In the data rows, 500 means zero.
Some points, each followed by its number:
vec![507, 523, 553, 576, 600, 604, 583, 553, 537, 477, 438, 407, 388, 376, 379, 386, 401, 446, 462,
     500, 553, 613, 673, 744, 734, 747, 720, 677, 631, 588, 575] 0
vec![447, 410, 429, 446, 498, 481, 512, 536, 566, 585, 612, 598, 592, 576, 563, 544, 530, 516, 517,
     497, 489, 484, 468, 454, 420, 423, 401, 402, 404, 412, 431] 1
vec![427, 410, 398, 392, 387, 394, 414, 438, 480, 528, 585, 649, 715, 770, 817, 836, 833, 819, 770,
     680, 631, 565, 490, 451, 413, 383, 410, 358, 362, 395, 388] 2
vec![428, 411, 400, 395, 394, 407, 428, 457, 502, 555, 615, 678, 754, 787, 823, 829, 813, 771, 712,
     647, 578, 508, 478, 414, 385, 362, 358, 348, 369, 368, 386] 3
vec![567, 555, 566, 511, 548, 521, 541, 499, 473, 445, 420, 400, 384, 408, 358, 359, 312, 360, 342,
     400, 385, 392, 393, 408, 369, 421, 426, 432, 442, 435, 463] 4
vec![475, 469, 464, 489, 555, 553, 574, 586, 567, 549, 508, 465, 429, 401, 388, 393, 409, 419, 471,
     528, 587, 645, 710, 747, 740, 727, 696, 655, 615, 578, 549] 5
vec![430, 406, 407, 404, 407, 448, 454, 490, 540, 592, 648, 702, 749, 779, 798, 791, 757, 721, 710,
     605, 563, 489, 442, 388, 378, 340, 348, 348, 356, 370, 386] 6
vec![544, 571, 597, 611, 601, 597, 535, 454, 446, 409, 383, 366, 363, 354, 360, 365, 377, 392, 412,
     441, 477, 521, 589, 637, 702, 753, 781, 766, 746, 694, 671] 7
vec![542, 586, 589, 606, 603, 585, 550, 515, 451, 423, 398, 373, 363, 356, 348, 367, 365, 395, 477,
     434, 474, 534, 593, 653, 715, 751, 774, 763, 732, 676, 644] 8
vec![484, 453, 468, 495, 543, 557, 548, 577, 537, 529, 471, 474, 421, 402, 404, 421, 425, 440, 514,
     571, 647, 689, 734, 755, 755, 727, 681, 629, 573, 553, 516] 9
vec![651, 653, 624, 569, 500, 446, 407, 382, 374, 365, 358, 352, 349, 344, 348, 350, 353, 367, 381,
     398, 403, 442, 488, 500, 547, 628, 660, 758, 824, 858, 851] 10
vec![570, 566, 555, 511, 488, 478, 478, 431, 390, 403, 389, 375, 365, 353, 322, 331, 345, 346, 349,
     356, 364, 393, 380, 393, 393, 402, 409, 408, 434, 450, 465] 11
vec![427, 409, 397, 389, 384, 391, 407, 429, 467, 509, 527, 625, 664, 706, 746, 770, 784, 786, 773,
     749, 712, 662, 595, 546, 495, 448, 413, 392, 385, 388, 397] 12
vec![462, 460, 468, 486, 508, 543, 573, 598, 618, 620, 640, 584, 536, 524, 502, 482, 471, 465, 462,
     464, 465, 466, 458, 462, 465, 405, 410, 403, 407, 406, 418] 13
vec![451, 412, 403, 402, 406, 426, 455, 488, 529, 576, 560, 590, 605, 592, 603, 619, 659, 679, 679,
     741, 743, 726, 661, 628, 583, 525, 456, 438, 420, 412, 423] 14
New points follow, each followed by the numbers of its three nearest points above by angle, nearest first.
vec![535, 549, 557, 591, 603, 610, 601, 613, 547, 509, 472, 433, 406, 396, 384, 374, 372, 364, 337,
     401, 398, 438, 418, 423, 429, 430, 439, 431, 459, 420, 447] --> 4 11 13
vec![451, 443, 441, 447, 447, 481, 499, 521, 511, 565, 554, 556, 566, 549, 535, 517, 504, 494, 550,
     464, 485, 468, 479, 465, 457, 414, 431, 443, 415, 449, 428] --> 1 13 6
vec![467, 468, 469, 503, 541, 532, 605, 630, 604, 665, 627, 597, 562, 503, 498, 474, 482, 455, 454,
     460, 460, 459, 470, 444, 387, 419, 417, 384, 395, 422, 407] --> 13 1 6
vec![660, 655, 622, 567, 522, 450, 415, 401, 375, 366, 358, 352, 349, 345, 343, 335, 356, 365, 377,
     387, 416, 439, 466, 483, 533, 592, 670, 748, 833, 851, 835] --> 10 7 8
vec![432, 419, 414, 403, 449, 438, 491, 522, 553, 569, 572, 578, 548, 537, 539, 550, 577, 615, 657,
     674, 723, 729, 714, 677, 607, 576, 503, 483, 455, 440, 433] --> 14 12 2
vec![489, 533, 555, 580, 586, 616, 617, 601, 577, 591, 501, 464, 435, 435, 397, 386, 383, 384, 389,
     404, 411, 419, 430, 420, 435, 432, 431, 426, 428, 432, 437] --> 4 11 13
vec![626, 666, 636, 617, 542, 485, 437, 401, 383, 365, 381, 353, 374, 345, 350, 337, 360, 370, 384,
     403, 426, 451, 484, 560, 578, 644, 717, 784, 829, 837, 829] --> 10 7 8
vec![511, 508, 537, 559, 576, 647, 582, 582, 562, 529, 493, 459, 432, 409, 399, 390, 389, 417, 396,
     406, 395, 444, 432, 456, 417, 434, 429, 429, 437, 445, 442] --> 4 11 13
vec![632, 629, 644, 589, 523, 465, 420, 389, 373, 366, 358, 352, 334, 344, 368, 350, 357, 367, 380,
     380, 420, 439, 474, 508, 559, 621, 695, 770, 830, 854, 839] --> 10 7 8
vec![459, 458, 469, 491, 518, 559, 609, 637, 662, 669, 651, 625, 603, 564, 527, 506, 488, 486, 472,
     441, 470, 464, 456, 414, 426, 408, 407, 384, 384, 389, 399] --> 13 1 6
vec![494, 506, 516, 526, 573, 603, 624, 629, 623, 596, 563, 502, 519, 450, 431, 396, 421, 410, 414,
     423, 433, 458, 444, 441, 398, 432, 423, 417, 403, 436, 430] --> 13 4 11
vec![441, 419, 415, 420, 431, 458, 490, 525, 552, 568, 572, 565, 554, 583, 540, 572, 583, 620, 661,
     660, 747, 728, 702, 683, 632, 570, 485, 477, 446, 436, 430] --> 14 12 2
vec![451, 442, 425, 456, 434, 461, 504, 538, 585, 586, 564, 593, 584, 564, 548, 527, 512, 500, 492,
     489, 485, 479, 472, 458, 448, 443, 448, 407, 409, 432, 419] --> 1 13 6
vec![669, 652, 604, 539, 471, 423, 394, 375, 377, 363, 365, 340, 348, 343, 347, 374, 355, 364, 404,
     389, 413, 435, 460, 487, 528, 570, 646, 727, 806, 859, 840] --> 10 7 8
vec![551, 533, 550, 568, 578, 585, 566, 548, 557, 498, 493, 459, 450, 385, 397, 379, 373, 370, 387,
     408, 396, 402, 425, 438, 433, 432, 431, 432, 418, 425, 449] --> 4 11 13
vec![459, 472, 488, 500, 520, 548, 573, 609, 581, 591, 565, 537, 471, 480, 472, 449, 444, 424, 411,
     462, 455, 469, 455, 448, 442, 431, 421, 415, 439, 408, 424] --> 13 1 4
vec![667, 653, 608, 543, 474, 426, 390, 376, 385, 364, 363, 352, 348, 343, 347, 367, 360, 363, 375,
     393, 425, 402, 460, 487, 528, 578, 647, 728, 807, 860, 869] --> 10 7 8
